In the rows, zero is written as 128.
Each named move below is a turn or a mirror, shown by a few rows before and after it. Which moves, in which order, take the first row of each later pair to the second? The first pair is answered.
k975 (before |-> after):
[150 131 123 150 138 119 134 130 114 111 146 159 138 130 133] |-> [159 140 111 137 139 124 133 117 113 119 131 135 153 113 121]
[149 121 152 115 105 150 126 150 125  99 100 141 153 148 131] |-> [152 127 144 108 102 152 127 142 121 103  90 126 162 138 125]
[100 106  99 109 113 138 110 140  98 120 138 107 120 110 117] |-> [ 96  99 110 120 113 135 113 151  97 117 153 127 112 124 124]
k940 (before |-> after):
[125 105 113 135 103 113 120 130 104 130 141 155 113 142 110] |-> [127 110 110 139 104 114 124 125 116 115 133 155 111 149 108]
[167 123 141  96 100 140 143 143 136  87  86 140 150 155 114] |-> [164 132 155 103 112 147 141 145 158  82  89 132 139 157 125]
[162 102 176 139  67 135 127 147  90  34 104 164 147 217 128] |-> [163 110 192 144  79 154 127 142 126  28 109 160 132 222 141]
[103 137  85 184 144  91 129  95 112 156 157 146 114 119 131] |-> [104 140  82 182 144  91 129  94 113 148 153 145 113 122 129]
k487 (before |-> after):
[158 123  85  89 154 114 129 134 121 123 121 102 121 135 114] |-> [171 133  98  96 168 118 132 127 143 130 118 107 127 127 124]
[ 69 102 128 111 122 134  79 115 116 121 135  75 112 116 127] |-> [ 83 119 113 122 138 120  81  94 124 147 130  77 130  86 128]
[ 82 137 124 124 134 156  89 119 166  93 132  99 105 113 136] |-> [ 76 136 102 120 127 147  88 113 143  97 128  95 106 106 123]
[147 135 100 145 133  99 148  98 134 111 115 159 150 130 109] |-> [155 137 124 149 138 114 144 107 161 105 117 162 139 141 122]

Each pair is 2 to 3 moves apart.
[ 46 138 104 140 142 142 124 125 161  80 133 110  39 178 131] |-> [ 60 158  82 189 178  90 131 104 162 137 146 153  65 149 142] -> k487 then k487 then k975
[117 125 148 158 129 110 132 152 116 137 133 194 118 162 131] |-> [150 151 175 150 151 136 131 141 169 145 114 163 139 136 142] -> k975 then k487 then k975
[129 133 127  52 112 178 125 131 100 136  89  85 127  86 122] |-> [129 127 200 105 129 176 132 166 151 130 134 172 102 136 172] -> k487 then k487 then k975
[132 151 148 105 165 167 105 100 159 176 120  52 130  49 137] |-> [121 132 149  98 153 148  97 123 108 207 135  72 145  41 139] -> k975 then k940 then k975
[120 157 139 108 172 138 104 102 160 154 130  65 114 112 124] |-> [101 139 171 110 161 151 105 130 170 123 146  89  88 150 138] -> k487 then k975
[107 148 111 168 142 160 106  99 166 110 149  83  91 126 107] |-> [ 96 129 118 154 135 143  89 126 106 170 170  83 114  93 120] -> k940 then k940 then k940
[152 115 160  94 121 158 108 172  92 182 133 101 165  94 134] |-> [143 108 158  89 111 164 107 178  85 173 136 102 162 103 132] -> k487 then k487 then k487
[113 146  84 137 154 130 134  75 165 121 111  84  97 100 113] |-> [113 136 138 129 164 142 110 111 161 176 147  85 106  76 149] -> k487 then k940 then k940
[119 122 144 141 160 120 111 129 123 198 142 120 137  87 162] |-> [105 107 176 140 146 138 110 158 130 169 157 139 112 123 177] -> k975 then k487
[133 138 142  95 126 154 138 127 146 101 110 118 124 139 130] |-> [123 136 124  93 118 151 139 121 135  99 111 105 120 136 123] -> k487 then k940
[121 125 124 112 121 151  96 135 119 155 126  98 109 106 137] |-> [135 134 122 120 128 139 100 125 125 167 114 105 126  96 136] -> k940 then k487
[116 125  87  68  89 154 135 102  80  81 117  89 102 146  78] |-> [106 124 119  94  97 165 139 112 124  50 139 128  69 186 101] -> k940 then k975
[135 109 144 117 106 141 115 171  99 128 131 151 146 126 123] |-> [151 125 129 110 119 138 115 154 107 147 116 132 165  98 119] -> k975 then k487
[ 78 109 111  88 119 101 118 108  79 174 144  64  97  96  97] |-> [103 115 175 167 150  74 132 125 146 167 176 182  87 149 143] -> k940 then k487 then k975
[ 60 111  78 132 136  91 116  89 107 112 150  97 112 134 125] |-> [ 76 118 154 138 148 128 110 116 181  90 160 117  96 164 164] -> k487 then k487 then k487
[ 87 159 136 143 133 134 129 166  79 139 134 154 106 140 116] |-> [111 173 156 160 155 133 128 158 114 158 134 165 119 128 133] -> k975 then k487 then k975
[161 125  97 129 109  98 147 120 111 124  93 115 156 133 110] |-> [154 121 125 153 112 102 153 131 142  95 111 151 130 170 125] -> k940 then k975
[ 80 113 123 107 145 172  93 131 115 189 159  44 101  74 137] |-> [126 127 186 123 164 186  96 143 173 190 157  79 119  83 170] -> k940 then k487 then k487
[133 113 113 111 125 128 113 121 104 140 132 135 147 108 126] |-> [131 111 123 128 134 118 113 127 111 141 144 157 141 118 132] -> k975 then k487
[123 159  81 142 137 115 148 116 134  88  81 122 134 123 115] |-> [123 168 140 153 167 136 131 131 177 131 108 119 127 103 155] -> k487 then k940 then k940
[120 113 152 130 149 179 113 148 136 187 122  86 145  74 131] |-> [107  98 179 128 140 191 111 171 146 166 136 105 122 105 147] -> k487 then k975
[129 148  71 109 147 139 112 102 122  87 128  89 125 137  85] |-> [110 137 113 137 154 146 111 130 152  70 159 133  90 175 113] -> k940 then k975
[162 147 177 152 150 107 114 148 138 184 133 162 182  84 153] |-> [163 131 144 153 121  80 126 152  97 158 123 194 194 108 131] -> k940 then k940 then k975
[ 93 139 114 131 103 192 140 114 144  82  96 112  98 147  85] |-> [ 92 157 117 146 134 191 134  96 169 118 105  90  93 118  98] -> k487 then k940 then k940
[130  97 134 106  95  96 113 186  21 203 155 160 188  96 132] |-> [184 141 178  93 125 131 111 169 104 218 128 120 218  61 148] -> k487 then k487 then k975
[ 99 150 140 108 166 150 115 135 187 168 144  73 128  75 166] |-> [ 98 126 104  89 133 117 116 147  99 195 139  83 159  63 143] -> k940 then k940
[119 139 154 139 149 140 141 112 164  97 136 130  85 151 136] |-> [115 136 148 126 141 149 141 112 161  85 128 115  84 151 129] -> k975 then k487 then k975
[148  99 170 129 156 124 124 179 130 184 122 164 146 105 189] |-> [156  87 120 120 127  96 142 172  76 163  96 181 170 113 152] -> k940 then k940
